In the data rows, zero lies at 7.5, halfway between 7 and 8.
Some points, one per row:
tensor([10, 7, 8, 8, 7, 9, 8, 10, 9, 7, 4, 6, 9, 7, 7, 9])
tensor([9, 7, 10, 5, 6, 7, 9, 10, 10, 7, 3, 6, 5, 10, 7, 10])
tensor([10, 3, 12, 8, 6, 5, 9, 9, 6, 6, 6, 6, 5, 7, 10, 9])
tensor([4, 4, 12, 9, 5, 9, 8, 5, 6, 6, 5, 2, 5, 10, 9, 9])
tensor([4, 8, 5, 8, 9, 6, 6, 6, 6, 8, 10, 8, 8, 9, 9, 8])
tensor([6, 7, 10, 10, 8, 6, 7, 9, 9, 8, 6, 9, 8, 5, 8, 7])
tensor([9, 6, 7, 8, 7, 8, 8, 9, 7, 9, 9, 8, 10, 5, 6, 6])
tensor([5, 7, 7, 7, 7, 8, 11, 8, 8, 7, 6, 9, 10, 6, 7, 8])
tensor([7, 7, 7, 7, 8, 6, 8, 7, 8, 8, 6, 7, 8, 7, 7, 7])
tensor([11, 7, 11, 6, 6, 9, 8, 9, 10, 7, 4, 6, 4, 8, 8, 10])
tensor([6, 7, 4, 11, 7, 8, 6, 5, 7, 5, 6, 10, 7, 9, 8, 6])
tensor([2, 14, 14, 12, 9, 6, 4, 6, 12, 8, 7, 7, 9, 6, 7, 3])
tensor([8, 8, 11, 7, 7, 10, 7, 9, 7, 10, 7, 7, 8, 6, 6, 7])
tensor([9, 10, 8, 8, 9, 5, 7, 5, 7, 10, 4, 4, 5, 10, 9, 12])
tensor([9, 6, 9, 3, 3, 11, 9, 12, 12, 8, 9, 3, 4, 6, 6, 10])
tensor([7, 8, 8, 7, 9, 7, 8, 7, 8, 8, 8, 8, 7, 7, 7, 8])
tensor([8, 8, 6, 8, 7, 7, 9, 7, 8, 10, 8, 7, 9, 5, 7, 9])
tensor([4, 9, 4, 6, 8, 5, 5, 7, 4, 3, 12, 9, 11, 9, 10, 8])
tensor([11, 8, 7, 9, 4, 8, 7, 10, 8, 9, 2, 5, 8, 5, 5, 10])
tensor([7, 7, 8, 7, 9, 9, 7, 7, 7, 8, 10, 8, 6, 7, 7, 4])
tensor([9, 7, 8, 7, 7, 7, 8, 7, 9, 8, 7, 6, 6, 8, 6, 8])
tensor([10, 10, 8, 8, 9, 4, 8, 9, 6, 8, 11, 10, 9, 10, 8, 4])
tensor([8, 7, 5, 6, 10, 5, 7, 8, 6, 8, 6, 7, 8, 8, 8, 5])
tensor([9, 9, 5, 7, 10, 9, 8, 8, 4, 10, 9, 9, 7, 7, 8, 5])
tensor([8, 7, 8, 7, 7, 9, 7, 8, 9, 7, 8, 7, 7, 7, 6, 8])
Then 11 other points, each followed by its number:
tensor([7, 8, 9, 8, 8, 8, 7, 7, 8, 8, 7, 7, 8, 7, 7, 7]) 0
tensor([5, 5, 11, 9, 11, 7, 9, 9, 10, 6, 6, 8, 8, 9, 3, 6]) 1
tensor([6, 6, 6, 7, 9, 7, 7, 8, 5, 6, 10, 9, 9, 8, 8, 9]) 2
tensor([8, 7, 8, 6, 8, 8, 6, 8, 9, 8, 6, 6, 7, 8, 7, 9]) 3
tensor([9, 7, 6, 9, 8, 7, 8, 7, 8, 8, 7, 8, 8, 8, 9, 7]) 4
tensor([7, 9, 6, 7, 7, 9, 9, 8, 6, 8, 9, 7, 8, 7, 7, 5]) 5
tensor([5, 8, 7, 7, 8, 7, 8, 5, 11, 7, 8, 5, 8, 7, 8, 10]) 6
tensor([10, 8, 4, 11, 9, 6, 8, 5, 7, 9, 8, 7, 6, 6, 9, 4]) 7
tensor([9, 12, 7, 8, 9, 7, 9, 4, 10, 8, 6, 7, 5, 10, 9, 11]) 8
tensor([7, 6, 7, 8, 7, 7, 7, 7, 7, 7, 7, 9, 8, 9, 8, 7]) 9
tensor([3, 9, 6, 7, 7, 7, 9, 7, 3, 9, 10, 11, 10, 10, 9, 3]) 10
Which of these numbered points is nearest to each point below by angle, seen from the average point of the first points? Its number follows each.
tensor([10, 11, 6, 8, 2, 7, 7, 3, 7, 5, 4, 11, 10, 12, 9, 9]) > 9
tensor([5, 7, 5, 6, 8, 7, 6, 9, 8, 7, 9, 9, 9, 7, 8, 7]) > 2
tensor([7, 5, 10, 7, 7, 4, 10, 10, 5, 4, 9, 7, 6, 8, 10, 9]) > 2
tensor([4, 4, 4, 6, 7, 7, 5, 8, 7, 6, 3, 6, 13, 6, 4, 6]) > 9
tensor([5, 6, 9, 6, 6, 10, 7, 9, 7, 6, 8, 7, 8, 6, 6, 9]) > 2
tensor([11, 5, 8, 6, 7, 9, 6, 6, 9, 5, 6, 7, 6, 6, 5, 11]) > 3
Now 11 new points, numbered from 0 again:
tensor([7, 8, 7, 7, 7, 6, 8, 8, 5, 7, 8, 9, 9, 6, 8, 8]) 0
tensor([9, 8, 6, 8, 9, 7, 8, 8, 7, 8, 7, 8, 7, 7, 8, 7]) 1
tensor([8, 7, 9, 7, 8, 8, 8, 7, 8, 9, 6, 6, 7, 8, 6, 9]) 2
tensor([4, 10, 8, 6, 7, 8, 7, 12, 8, 7, 7, 8, 6, 11, 7, 8]) 3
tensor([6, 6, 6, 10, 9, 7, 6, 8, 6, 6, 8, 9, 10, 8, 8, 5]) 4
tensor([10, 4, 12, 5, 6, 9, 8, 11, 9, 7, 1, 7, 5, 10, 7, 11]) 5
tensor([7, 7, 8, 9, 9, 7, 8, 8, 7, 9, 9, 8, 9, 6, 6, 6]) 6
tensor([6, 11, 2, 7, 11, 11, 9, 8, 2, 7, 12, 10, 7, 5, 9, 3]) 7
tensor([7, 8, 8, 4, 11, 4, 9, 7, 7, 8, 8, 7, 5, 6, 8, 9]) 8
tensor([7, 8, 6, 8, 8, 9, 7, 7, 5, 6, 7, 8, 9, 8, 7, 7]) 9
tensor([8, 7, 9, 7, 7, 8, 6, 7, 8, 7, 7, 8, 8, 8, 7, 9]) 10
The same question for these:
tensor([9, 7, 8, 7, 7, 8, 8, 8, 10, 7, 6, 7, 6, 8, 7, 8]) > 5
tensor([9, 8, 9, 7, 8, 8, 7, 5, 10, 9, 4, 4, 7, 8, 4, 9]) > 2
tensor([6, 9, 6, 7, 6, 10, 6, 7, 11, 11, 11, 7, 8, 10, 10, 7]) > 3
tensor([5, 9, 10, 13, 5, 8, 8, 8, 5, 6, 7, 10, 7, 7, 7, 5]) > 4
tensor([10, 6, 9, 9, 9, 8, 9, 7, 8, 10, 8, 4, 4, 5, 6, 12]) > 2
tensor([6, 10, 10, 6, 15, 2, 10, 9, 11, 6, 11, 11, 4, 6, 8, 13]) > 8
